One turn moves every row onto another: examples first, then more rows asked:
Z290: [ -3.7 -22.5  14.7  19.8 -29.1  -7.7  -5.2  17.1  -1.6   8.7 -29.2 -10.1
  31.3 -45.9 -47.7  29.0  -9.8  -7.7  -6.7  32.1]
Z489: [ 29.1  10.7   7.3   3.6  20.3 -12.5  18.3   7.0 -14.8 -13.7 -13.5  17.3
  15.4 -12.4  12.0  -1.2 -13.1 -42.8 -30.7   7.3]
Z895: [ -4.0   9.0  49.7  23.1 -11.4 -22.4   6.5  -6.9 -27.7  14.2  22.3   4.8
  -0.2 -20.6 -14.1   1.5   0.3 -41.0   0.9  24.4]
Z131: [  1.1  -0.1  16.6  26.1  -5.5   2.0 -10.1  -3.0  -1.6  49.6 -22.5 -22.2
  19.3 -23.3 -21.1 -35.4  -6.4  -3.4  -5.7  -2.4]
Z552: [  7.8   9.2  35.4  33.5  -5.1   3.8   9.8   9.0 -35.7   3.7 -24.0   7.0
  18.3  -7.0  13.3   1.7  -6.6 -42.3 -37.1 -20.7]
Z926: [ 47.2 -14.1  -6.2  16.8   6.7  -8.3  32.1  -5.2  -7.2  -6.3 -14.6  17.5
  36.9 -25.0 -10.4   0.3   3.2 -20.2 -33.4 -11.3]
Z506: [  3.8  -7.4  -6.1 -11.2   4.2  -3.7   9.7   3.2  13.6  -7.4  -4.0  31.2
  18.0 -31.9 -20.7  12.6   6.5 -37.5 -24.8  -3.9]
Z271: [ 18.0  10.8  42.6  29.9  -8.7 -45.7   6.2   4.9 -26.0   1.2  11.0 -23.1
   3.7 -32.8 -26.2  11.0 -14.0 -41.1  -6.4  25.3]
Z195: [  5.2  -5.3  31.8  17.9 -31.2 -35.2  -3.1  15.2 -14.0  -5.3  -6.6 -34.6
   8.1 -42.8 -36.8   2.4  21.2  -3.4   1.6  33.0]
Z442: [ 11.6  -0.5  31.0  40.5   9.1  30.9   3.2  -8.6  -4.5 -25.8 -21.2   1.0
  33.5  -4.6  -1.8 -17.5 -11.5 -21.4 -15.4  -3.4]
Z4: [ -7.1   1.0  18.4  24.3  17.7 -36.7  25.6  13.4 -21.4  47.0  -7.1 -16.8
  19.3 -19.5 -15.2  17.3   0.4 -26.6 -15.4  11.4]
Z636: [ -2.8  21.4  16.5  31.0 -20.8  -3.5  -4.4 -25.6 -19.4  42.9   0.2 -16.1
  35.4 -35.6 -37.5  -0.7   4.3 -17.7  -4.7  25.8]
Z709: [ 10.3 -27.0   7.7 -11.8  -7.1  -4.4  -5.1  -2.0  22.0 -16.6 -18.7  18.5
  10.7  -9.9 -35.0  -3.4  -3.1 -25.1 -25.2   6.4]
Z749: [ 21.6   5.1  16.7  -2.7 -24.4  -1.3 -10.7  16.7   0.5  14.5  -0.2 -29.2
   9.8 -36.3 -32.1  20.6  18.3  10.4 -36.7  29.4]
Z25: [ 15.4  15.0  13.7  37.5 -14.1   4.7  13.0  20.8 -33.0  31.9 -23.0 -35.2
  26.7 -22.9 -54.6   6.8  13.8 -37.4 -15.6   3.0]
Z700: [ -0.3  -0.3  20.3  12.5 -28.7  -5.7   0.4   6.8  -1.8  51.3  -7.0   4.8
  11.5 -43.3 -49.8   2.5   5.4   0.2 -14.5  12.6]
Z61: [  5.1  -7.6  31.1  20.9  22.0 -26.9  -9.7  -9.1  -9.8  53.8  -4.2 -13.8
  17.4 -31.4 -23.1  -8.0   8.2  -3.6 -22.0  10.0]
Z241: [ 21.6  -2.4  -0.6 -15.2 -11.8  14.5  13.3 -12.4 -27.9  -7.0 -21.1 -14.8
  49.4 -34.3   0.5  19.4 -15.5 -13.3 -27.5  -4.7]
Z976: [ 21.8  20.1  34.4  26.3 -18.9 -30.3   0.0  10.6 -13.1   5.7 -12.3 -37.7
  24.3 -22.1 -49.3  -0.7 -11.7 -30.7  18.7   3.7]
Z403: [ -0.2 -36.9  34.1  15.3  12.1 -20.8  12.1  21.3 -27.8  22.4  -4.3 -41.3
  13.5 -33.0 -29.2   6.3  13.8 -20.5 -28.1  -3.5]
Z771: [ 10.4 -12.1  25.8   3.2 -10.2 -38.0 -17.7  23.6 -22.9  12.1  10.2 -27.5
   4.8 -37.6 -18.2  -0.9  -9.8  -5.4  14.6   0.8]
Z146: [ -4.5  17.8  44.6  30.6  -5.7   0.9   7.3  23.2 -24.1  14.2  -8.3 -49.4
  26.4  -4.7 -35.1 -10.2  -2.4  -8.9   3.6  -0.3]
Z108: [  4.9  -3.3  23.5   7.3 -11.9  16.4   7.2 -13.9 -29.3 -32.2 -11.0  13.7
  48.2 -28.1 -26.6 -16.0  -6.4   0.7 -35.4  -6.9]
Z51: [ 27.3   1.5   3.8  16.5  -4.7  -4.9   3.3   7.0 -19.3 -46.3 -24.4  -4.1
   3.4 -35.0 -11.8  36.9   6.7  -5.6 -17.6   1.5]
Z2: [  7.6   0.1   9.6  20.9  17.8  30.6 -24.9   5.0 -27.1 -21.2 -10.1  -6.4
  16.7 -36.1  -6.0  38.0  -1.2 -22.8 -10.4   9.1]
Z347: [ 30.4   2.7  27.0  34.6 -10.8  15.3  -2.9   6.5 -26.2 -40.8 -17.3   3.9
  43.9 -28.4 -19.3  -9.7  15.6   8.7 -19.4  17.7]
Z656: [  0.0  -0.1   8.2  -4.6   4.5  33.8  10.2 -20.7 -11.8  -7.6 -33.8  11.8
  25.7 -39.7 -32.4   8.9  -5.6   0.4 -35.1   5.0]
Z196: [  9.9   2.4  17.0  19.7 -23.1  -7.3   7.9   5.4 -17.8  32.1 -15.7 -10.5
  17.0 -14.7  -0.6 -39.2   2.5  -5.8  20.3   4.6]
Z546: [ 51.0   0.6  15.8  36.1  -9.8   4.4   1.4  -3.4 -10.6 -23.1 -17.9  13.8
  22.4 -15.1 -31.6  -1.3  11.1  -0.6 -25.6  40.6]
Z462: [  7.1   2.4  26.7  21.2  18.4  18.6 -19.3   4.1 -19.2 -43.3 -17.3   4.5
  20.6 -14.3 -38.6 -12.1  11.5 -36.7 -24.0   2.6]
Z787: [ 17.2   6.7 -23.8  22.9  15.5  -1.4   4.4   9.8  -6.9 -28.8  -1.1  18.3
   6.1 -35.5 -10.7  14.5  14.7 -24.9 -10.4   1.6]
Z130: [ 11.5   2.0  23.0  20.4  25.3  22.9  35.9   9.2 -17.1  -7.8 -17.0 -19.8
  12.6 -27.6   7.3 -19.0  -2.4 -44.7  -6.2   7.5]

Z462 goes to Z636
Z2 goes to Z25
Z347 goes to Z131
Now these:
Z146 goes to Z656
Z700 goes to Z489
Z108 goes to Z61
Z709 goes to Z895
Z552 goes to Z749

One turn moves every row onto another: examples first, then more rows asked:
Z776: [-23.7  39.2 -21.3  11.5 -20.9  13.3  42.3   1.7  16.3  -5.8 -28.6   8.5
 -17.3  11.2 -31.9  -5.3]
Z691: [ -1.5  20.9   4.3   6.4  11.3  -3.7  64.8 -27.5  30.9 -13.2 -28.5   6.5
  11.0   4.8 -34.7 -22.4]
Z795: [ -1.7 -20.1 -17.4  32.4  11.8 -25.7  43.4 -12.8  -0.6   1.9   0.2 -28.5
  -3.4 -20.8  -7.1   4.4]
Z865: [ -9.7   3.6 -12.2  36.8  11.8  17.8  41.3 -11.5  -7.3 -23.0  22.9  -9.2
  18.7  16.5 -37.4  -6.3]
Z531: [ 15.5 -10.7 -31.2   2.3  10.1  14.2  44.0 -30.6  -0.8  22.0  -2.4  15.6
  17.1  14.5   4.2 -11.1]
Z473: [-13.1  -0.3 -12.9  -0.5  25.2  15.6  31.9  22.7  37.3  -4.1   7.1  -8.2
  -6.4   3.1   5.4   3.3]
Z769: [-20.0  -2.0  -8.2 -27.3   6.6  -4.1  32.7 -11.0   2.5   9.5  -8.5 -15.8
 -29.3   6.7 -21.3 -43.3]
Z279: [-21.2  -9.9 -37.0 -13.2  21.5  -5.6  46.5  -5.5  -3.7 -19.1  17.9   5.1
 -34.1   0.3 -32.2   4.3]
Z869: [-17.6 -15.3   8.5  18.6  28.9 -32.4  36.2  23.0  14.1   2.2 -16.9 -10.1
   4.7  16.5 -15.3  -0.6]
Z641: [ 11.3 -23.0 -31.9  -1.4  -6.4   4.4  35.6 -13.5  -9.9   3.4  -4.0  -2.6
 -10.1 -34.5 -18.2  -9.5]
Z720: [ -8.0  -0.8 -19.0 -20.0  -3.5  17.7  25.0 -13.8 -30.8  -0.3  -9.4  28.1
   7.3  -4.0 -23.4  -3.6]
Z958: [ -3.5   3.3 -41.3   6.2  24.7   9.8  25.6  -8.4  -9.5  10.8 -39.5 -15.2
  20.0  33.3 -17.1 -15.8]
Z824: [ -4.3 -11.5 -22.2 -21.3   3.4 -32.4  25.0 -11.8  -0.1   0.4 -21.7  11.4
  24.9  28.7  -2.7 -25.8]
Z410: [  0.4   5.0 -15.5  30.3   5.3 -51.5  30.6 -14.9  16.2  -5.9  16.8 -20.3
   3.8  20.2 -22.5  -9.6]
Z69: [ 13.3  32.2  -0.2  12.0 -20.1 -25.0  15.7 -18.2  10.6  22.6 -18.7  -2.3
  11.4  -7.1 -20.0 -17.4]
Z68: [-24.3  11.6 -13.3   2.0   2.4 -21.1  36.1   1.6  10.7 -35.1   6.1  -9.6
  12.3  25.6 -51.6 -39.7]
Z182: [ 10.4  22.6 -26.3  12.9  24.6  -7.5  30.0 -12.6   7.1 -18.0 -60.7  -6.5
   1.0   2.4 -32.1 -26.3]
Z472: [  9.9  29.5  -2.0   1.7  -3.2 -20.6  54.1 -16.9 -19.1 -23.9   8.0 -18.6
  16.6  -3.4  -7.8 -15.4]
Z366: [  1.9   0.2 -51.7 -11.5  19.2  14.2  17.7   7.2  20.7   5.9   7.2 -17.6
  -3.2  17.4 -16.9 -28.3]
Z639: [-17.2  21.4 -15.0  15.8  29.5 -15.5 -11.9 -22.0 -14.4  10.4 -11.3   2.6
  -2.5  -7.1 -21.9 -22.7]
Z997: [ -5.8  33.1 -31.1  10.3  37.9 -30.5  35.3  -3.7  -0.5  -9.5 -22.6  16.9
   2.2  -6.5   9.2   2.6]
Z961: [ 10.0  -4.2 -14.7  -2.0 -13.2 -18.8  55.0  11.6   2.7 -25.8  -3.8  -2.9
  -8.2   6.2 -11.5  29.2]
Z398: [ 20.8  -7.1 -25.7   0.2  32.7 -20.2  34.3   1.7  23.3   7.6   1.4  -5.8
 -23.3 -20.0  -5.2 -31.8]
Z137: [ 15.9  30.8 -42.6  24.2  -1.8  -9.1  51.2 -11.3  33.0   2.0   2.4  20.1
  -0.2  -3.4 -37.4  -6.2]
Z510: [  6.4  19.7 -36.8  15.4  10.1  14.9  11.6 -11.8 -15.4 -34.1 -23.0  13.2
   5.8   3.9   2.2  -7.0]
Z208: [ -1.8 -12.3   3.5  20.8  -4.7   9.9   9.5  19.8   6.0 -14.5 -20.3 -17.9
 -21.6   1.7 -24.0  -0.5]
Z568: [-19.2 -25.1 -32.1   3.6  11.2 -10.9   4.7 -13.0   8.6   9.8  -4.7  22.0
  -0.8  22.2 -37.3   2.0]
Z78: [  0.6   0.3   4.7   3.6  21.8  -1.1  40.5  -2.2  34.5 -40.9   5.2   2.7
  21.0   3.2 -14.2 -12.7]
Z376: [-18.2  45.9  -8.1   9.5   6.7 -38.1  29.5  -8.1  10.8  -0.2   4.0   8.4
 -17.1  31.6 -30.0  -7.2]
Z783: [ -7.6  33.8 -11.1 -11.7   1.9 -12.4   5.5   3.8 -13.1 -18.6 -15.9  32.5
  -6.8  17.9 -26.5  -1.8]

Z865 goes to Z137
Z473 goes to Z78
Z869 goes to Z68
Now these:
Z69 goes to Z639
Z641 goes to Z795

